(in the rows, 128 means zero)
One turn moves every row onto another: examples first, then more rows asked
nur: [131 138 139 122 110  92  88 112 114 162 130 129 143 139]
bobo: [140 137 156 122 121 114 100 127  91 142 165 127 122 161]
mafa: [139 103 121 124 138 153 106 161 159 173 153 109 142 139]
vebif: [124 116 119 145 167 150  84 137 164 154 166 122 133 152]
Lubak: [135  87 145 140 167 138  75 125 151 171 138 125 124 116]
tenaz: [142 144 138 125 146  98 103 120  94 123 140 131 146 148]
mekab: [160 126 147 158 136 155 111 110 133 161 149 136 132  82]
tobu: [140 128 144 155  95 137 134 131 133 170 152 123 122 118]
Lekin: [124  99 181 130 131 115 117 115 108 171 148 113 139 115]
ripi: [143 141 153 120 111 104  97 120  95 152 160 123 135 154]
Kuvu: [146 117 106 118 101 115 115 120 128 160 172 123 105 123]
seme: [165 139 124 101 132 136  93  86 125 125 163 144 141 142]
Fasa: [133 137 137 122 152 176 135 106 148 137 146 154 148 132]
sotuv: [105 136 141 139 150 137 116 137 119 123 185 151 122 124]
vep: [116 131 128 133 143 147 109 102 163 125 172 131 163 154]
vub: [147 148 121 150 164 141  86 136 117 151 169 144 119 103]
Gited: [122 131 114 134 167 159 112 150 153 173 153 122 125 143]
Noke: [123 102 128 108 128 127 122 100 129 125 186 144 117 108]
Kepe: [132  77 138 104 141 130  95 136 132 160 140  98 124 112]
nagan: [128 134 136 123 151 173 128 107 159 127 157 147 147 145]
Zufe: [170 141 122 127 156 132 108 102 130 128 150 146 171 136]
dof: [120 102 174 140 130 114  95 123 127 171 119 130 134 120]
mesid: [139 135 120 109 121 115  93  80 137 133 155 133 161 136]
sugok: [126  92 181 125 130 127 120 110 105 160 162 109 135 118]
kuvub: [115 100 165 115 139 107 109 123 102 130 133 111 132 126]
gobe: [152 124 131 136 145 164 126 129 163 148 155 137 174 140]
lov: [144  97 122 115 157 136 103 120 127 192 160  99 127 103]
bemeg: [167 140 124 103 142 141  92  94 115 129 155 152 129 139]
Dupi: [138  94 133 123 167 134  99 124 133 190 146 109 124 100]
Diga: [122 139 113 134 157 158 126 150 144 183 153 121 133 139]

mesid turns into nur
bobo turns into sugok
Kepe turns into mafa
Now these:
Noke turns into Kuvu
seme turns into ripi

One turn moves every row onto another: examples first, then more rows asked
mub: [121  93 128 127 127 126  99  78 126 142 162 210  89  99 141  96 131 154
 167 152 140 104  82 126  93 116 106 137 176  99 149]
sifo: [ 75  93 147 191 128 137 122 108 107 143 145 162 138 117 118  91  98 119
 140 132 121 128  95 180 122 157 120 112 162  70 139]
vadi: [148  85 131 140 108 141 107 116 111 166 142 156 120 136 147 110  87 171
 183 105 117 123 105 159  96 103  96  94 156 106 157]
per: [110 104 149 131  92 118 123  94 103 113 134 154 101  99 125  90 110 158
 121 155 137 140  71 198 148  84 123 117 158  90 176]
fur: [139 117 151 176  91 132 104  96 153 146 147 142 110 112 135 134 104 148
 192  86 101 123 112 148 128 117 124  98 167  70 147]
marob: [104 112 148 124  90 107 122  88  99 119 134 161  90 101 130 102 104 164
 110 149 140 136  69 192 145  96 131 119 159  92 179]
nufi: [147  84 177 139  78 129 134 119 158 150 136 174 112  93  93  98  99 150
 154  91 140 103  84 166 133 116 121  81 201  82 128]
rulup: [140  94 138 156  85 145 100 111 139 152 138 141 117 122 137 118  97 154
 196  96 105 121 116 159 108  98 101  92 162  85 151]
daru: [143  75 163 120  82 122 135 124 145 152 123 178 105 106 100  89  82 163
 155 103 142  97  88 166 126 123 104  81 192  89 124]
zotov: [120  94 132 134  94 130  96  75 140 134 158 178  89  89 134  80 147 146
 178 135 126  94  86 126  98 106 102 132 187  83 141]
noko: [126 110 141 149 113 129  94  68 140 147 179 193  87  79 130 101 148 146
 164 142 131 106  75 116 110 125 129 130 184  88 154]
buk: [124 105 139 146  97 131  93  70 145 139 171 178  88  79 129  88 153 143
 172 134 125  99  80 119 107 115 118 129 189  81 147]
suf: [156  83 190 143 116 123 132 100 145 149 154 199 100 100 101 128  70 143
 139 103 142 123  70 147 132 137 141  93 202  85 147]
Tukir: [154  88 190 151  94 130 132 107 158 149 151 184 110  90  94 117  93 140
 145  91 140 117  75 156 136 124 139  87 206  79 140]
Kor: [118  88 126 124 109 127  98  80 130 136 154 194  89 100 140  84 136 152
 175 144 134  96  87 130  91 107  95 137 181  92 142]
sov: [125 103 135 140 129 126  97  71 131 148 175 209  88  89 136 105 136 151
 161 152 138 108  76 120 102 126 123 134 177  96 155]
degip: [151  75 177 123 121 115 133 105 132 151 141 203  93 113 108 119  52 156
 140 116 144 117  74 148 126 144 124  94 192  92 142]
rerim: [ 77 102 149 166 105 140 100 108 101 143 160 133 115 118 120  91  91 131
 118 121 129 118 106 176  97 160 128  96 180  83 170]
Zabo: [153 125 150 164 140 109 121  89 112 171 163 171 110 130 152 134  92 176
 162  95 121 128  85 139 125 142 138 107 159  96 156]
ruzu: [ 70  84 148 184 116 128 129  99  94 156 138 169 139 119 130 101  99 116
 135 109 113 125  83 174 116 150 120 126 168  68 135]
Rida: [ 79 102 147 182 123 143 108 113 111 137 155 144 126 117 113  87  95 127
 132 137 128 125 107 181 112 162 125  97 168  77 157]
goru: [ 72  93 150 160  92 131 108  98  87 156 154 141 116 121 131  99  92 128
 112  98 121 114  93 169  91 154 128 110 186  82 166]
Lozik: [ 69  85 149 169  98 125 121  94  84 162 142 159 128 122 136 103  96 120
 121  92 114 117  82 168 101 148 124 126 180  74 148]
bolik: [ 99 111 151 128  82 102 121  78 100 126 132 169  85  95 132 119 100 157
 110 142 130 138  63 182 150 103 138 127 159  85 178]
nev: [111  95 153 144  85 125 123  90 110 113 131 156 106  91 120  93 111 144
 131 154 124 147  66 193 155  80 123 121 157  80 170]
fazu: [154 101 136 143 135 122 119 104  98 176 154 171 117 140 153 118  84 182
 166 105 125 127  89 149 105 124 114 102 154 111 160]
fupo: [144  71 164 111 104 115 135 117 132 152 126 193  95 116 107 100  58 165
 149 115 143 105  83 157 122 137 106  88 188  95 132]
Rasu: [105  94 156 148  79 120 123  80 111 120 129 164 101  86 123 110 107 136
 131 147 114 150  60 184 161  86 131 128 157  73 169]
lus: [145 132 157 179 118 114 114  85 140 156 159 157 107 117 142 143 102 158
 175  85 109 126  96 138 136 138 143 105 165  74 150]
miki: [ 99 103 155 140  77 109 122  74 105 126 130 170  90  88 128 122 102 142
 120 141 118 145  58 177 158  98 138 130 158  76 173]

Tukir turns into suf
mub turns into Kor
Rida turns into sifo
Now these:
nev turns into Rasu
Zabo turns into fazu

